The rows of X fall into several groups, which share some directions, and each row is roughly a mix of its group's hidden directions.
X (134 x 10):
[-2 -15 17 9 -9 15 21 -10 -18 12]
[-7 -5 3 1 -16 -7 -7 6 36 -9]
[-11 -19 -3 -6 -1 15 13 3 -28 13]
[-8 1 -6 -13 -19 -4 -24 -22 -11 -5]
[-8 -8 8 -4 29 11 -3 23 -13 -3]
[3 15 26 -2 -18 9 7 7 -3 -21]
[4 22 10 16 0 13 -11 2 -22 16]
[-12 -29 -5 -9 -15 -9 5 16 12 -3]
[-4 -7 -18 -9 16 -4 -7 15 21 -20]
[0 -9 -12 -4 -15 -20 -26 -1 -8 15]
[9 27 1 11 -26 3 -10 0 -2 -11]
[-10 29 -1 -13 12 3 -10 -4 -22 1]
[15 -24 24 -7 -4 9 12 2 -5 13]
[-6 -15 -4 -6 -28 -2 8 -12 23 -3]
[14 6 15 -1 3 -4 -7 16 30 -12]
[-3 -6 0 -3 -18 -28 10 -17 16 -9]
[14 5 -14 -21 9 -23 12 9 15 -1]
[-6 23 23 -6 -6 -22 5 -7 -8 -10]
[-2 -22 -11 -1 -3 14 4 -7 -2 32]
[20 1 -13 12 15 18 8 20 -11 3]
[2 -9 -4 -8 13 9 13 -13 -25 21]
[20 -15 -23 5 5 -6 -5 -6 24 -3]
[-1 7 -9 6 27 -25 8 4 3 17]
[12 -4 23 -2 -23 -2 20 0 -14 -1]
[1 -10 1 11 11 -16 10 15 25 18]
[20 23 -11 4 -2 -18 -12 0 -16 -10]
[-19 7 19 -4 -6 15 -12 -4 -17 20]
[8 -26 -11 6 -26 5 3 12 9 6]
[-8 9 27 15 -22 -10 2 -8 12 1]
[0 6 -9 -6 16 10 30 11 -18 3]
[-4 11 4 -5 19 13 21 7 14 22]
[14 15 -2 -3 8 -4 -3 16 12 31]
[12 -3 -7 -1 15 29 -13 20 -3 -2]
[-8 0 9 -23 -3 17 -7 -4 -29 3]
[-17 -19 -7 -13 -7 4 -1 -4 -25 17]
[-6 17 -11 19 3 -2 2 2 -7 31]
[12 9 22 -12 -9 -8 19 -21 -9 2]
[6 14 2 11 -9 -3 37 0 4 5]
[-7 -6 4 5 -29 14 0 -26 3 -7]
[4 8 17 4 0 -14 8 4 8 -34]
[13 30 -15 6 -4 5 -19 3 6 12]
[0 -6 -6 -7 11 -2 -24 6 -13 -29]
[-23 -8 29 4 5 6 8 2 -9 -15]
[-11 3 19 0 2 13 -11 0 14 30]
[12 6 12 3 30 -4 9 -10 -19 8]
[15 23 -7 10 12 20 10 14 -8 -9]
[-7 -4 -1 3 -7 -12 -1 38 8 -11]
[-13 4 12 -4 -21 -19 -8 -18 0 -17]
[-6 -11 -21 7 -8 -18 -23 6 1 15]
[-13 34 -10 1 -1 7 -14 -1 -15 0]
[3 14 8 -21 16 -12 -18 -8 -20 3]
[-4 -9 10 -7 33 12 -7 -1 12 -15]
[-6 -24 11 -11 3 -7 24 1 -18 -6]
[-19 -15 10 -10 -24 -1 11 -2 17 -8]
[0 6 4 0 34 14 1 -6 -11 17]
[-14 10 14 11 3 20 -9 22 -15 3]
[-16 9 13 -5 -19 1 -18 11 2 -24]
[-19 -15 -15 1 -12 -11 -16 21 8 -8]
[-16 -1 -1 -8 25 0 10 -12 -9 -25]
[-13 9 -4 -11 -2 3 -17 -3 -4 34]
[2 -8 -7 -5 -8 -12 2 -6 12 -37]
[-13 -19 2 -11 -16 -18 -18 -16 -5 -3]
[-10 -16 -2 -15 -7 -16 -25 -16 8 -4]
[8 -34 3 -12 13 1 1 4 13 10]
[-29 19 16 -5 4 -2 -5 17 -6 -3]
[-12 -8 10 -20 -7 -4 8 18 1 -27]
[3 -14 -21 -17 11 -8 17 -16 -13 -5]
[-6 -4 -4 6 -11 7 3 -39 2 7]
[22 15 -22 4 -11 -7 7 -8 -6 17]
[10 4 20 12 -1 -3 9 -2 -32 8]
[-1 18 -6 32 11 -6 4 1 11 14]
[17 17 -1 22 -17 12 16 0 -1 12]
[-6 12 10 14 -30 9 -7 6 13 -13]
[4 1 -15 -5 25 5 6 4 2 -30]
[10 11 -2 26 -2 22 -9 -1 20 -2]
[0 -4 -12 -7 24 22 10 -18 -9 10]
[14 -24 -17 1 11 -17 9 8 12 -10]
[1 0 30 -2 -3 -18 16 -10 -16 5]
[-3 13 -19 -18 16 -3 -6 -11 17 -17]
[-9 16 20 7 -13 16 -4 -6 -2 25]
[5 -6 4 -30 19 12 1 -3 -17 9]
[11 17 -6 2 -7 -22 -19 -2 22 -1]
[-20 5 8 -19 -8 -7 -17 -21 12 4]
[14 6 -9 -25 -1 -17 22 -3 -9 -9]
[-20 5 23 0 -4 9 8 2 -21 17]
[14 -17 7 -9 16 15 11 -10 -14 19]
[-1 5 -18 21 15 -17 -6 10 7 21]
[11 11 18 8 -10 -18 28 1 4 5]
[1 -20 19 -7 -3 -22 16 -4 -9 14]
[-9 -26 -10 -13 -18 -10 -3 17 4 -9]
[2 -4 2 -18 30 16 16 5 -1 -11]
[14 21 21 3 -21 -6 6 15 4 3]
[10 7 -31 -1 6 -16 -2 -4 19 -10]
[3 1 -12 19 5 -15 -5 29 9 13]
[22 -14 -1 5 -26 -7 7 9 2 17]
[18 28 -18 6 -15 -7 -6 2 5 8]
[-12 14 -3 -2 -13 8 -22 -3 -4 -27]
[29 -7 -2 -14 13 5 -2 9 -12 18]
[-16 -4 13 -6 -2 5 -29 -1 -22 -7]
[5 1 -29 -20 13 11 5 -2 -16 3]
[-13 8 4 -20 -3 -18 11 20 -8 17]
[1 1 14 -14 14 18 25 -2 1 -19]
[-11 -22 21 -4 -15 -12 8 4 6 19]
[18 -4 -5 16 14 11 11 18 16 15]
[-2 12 -3 25 -19 6 -24 9 3 2]
[12 -12 -20 -5 26 12 -1 16 0 8]
[11 10 -17 11 7 16 -6 -9 25 -14]
[-9 -11 -7 -3 -5 -35 14 -8 5 10]
[-10 0 -3 -3 23 28 9 -12 5 -14]
[-20 -19 13 -16 -17 -14 8 5 8 1]
[-13 -2 -4 -19 -5 -12 -17 -14 -12 -22]
[9 -6 3 14 -4 -3 25 5 20 22]
[-11 -6 -14 12 -21 -4 -29 6 2 3]
[-12 2 17 -2 1 -12 -23 -2 8 -26]
[23 -8 -24 8 6 0 -6 -12 20 -1]
[0 -31 0 4 -22 -7 7 10 12 7]
[14 -6 9 22 5 4 -24 15 15 -6]
[14 -3 -17 11 -19 -16 9 3 7 22]
[-26 -5 -18 2 20 -9 -6 10 10 -9]
[-4 4 6 14 -21 -13 16 -25 7 7]
[-4 -25 16 5 -23 -6 -3 12 14 -6]
[10 13 21 8 8 -2 13 -13 -27 -3]
[10 -26 -16 -22 15 4 1 0 -5 10]
[14 -19 -19 10 -9 0 6 17 -9 -19]
[1 -32 2 -20 -1 -6 17 -3 -10 4]
[23 -7 -8 21 7 11 -10 20 -5 -7]
[15 13 9 21 4 11 0 0 -27 8]
[2 16 -6 16 -2 -7 -31 11 -5 12]
[9 -23 -8 -8 21 -3 16 -15 -3 14]
[10 -14 -24 -12 16 7 -11 1 14 15]
[-17 -24 -13 -13 -11 4 -3 11 15 12]
[11 26 5 4 -18 -13 -1 13 16 -11]
[25 7 -9 23 -6 16 10 10 -4 10]
[13 -9 14 3 -18 -20 18 -12 -15 0]
One row of each group comes first, with its name. Which group is each row after those in?
[-9 4 9 -6 23 13 15 -1 -5 -27]  P
[2 32 -12 -2 -11 5 -11 0 -16 13]  F
[7 7 0 14 -19 7 25 -3 -15 18]  Q
[0 3 7 -5 -28 -22 -20 -1 -10 3]  Z

[19 11 21 21 1 -10 5 -5 11 -15]  P
[2 -15 -9 -4 30 15 17 -7 -1 -10]  P
[8 2 -9 0 25 17 -13 19 -11 -13]  Q
[6 -12 -10 15 -20 19 -14 20 7 1]  Z
[-2 -24 13 -19 17 3 2 0 8 -21]  F
[19 17 14 -10 21 7 3 -12 -15 8]  Z
[4 -6 -8 23 -26 -6 -5 17 11 9]  Z
[5 -4 -23 -20 -23 -18 1 0 -3 -7]  F
[9 0 -29 -10 5 -18 -13 8 11 -13]  P
[-23 1 15 -1 11 12 -11 22 0 15]  P
[-20 -10 23 -1 -5 12 -4 -3 -12 -23]  F
[-6 26 9 0 7 1 -18 -9 19 15]  P
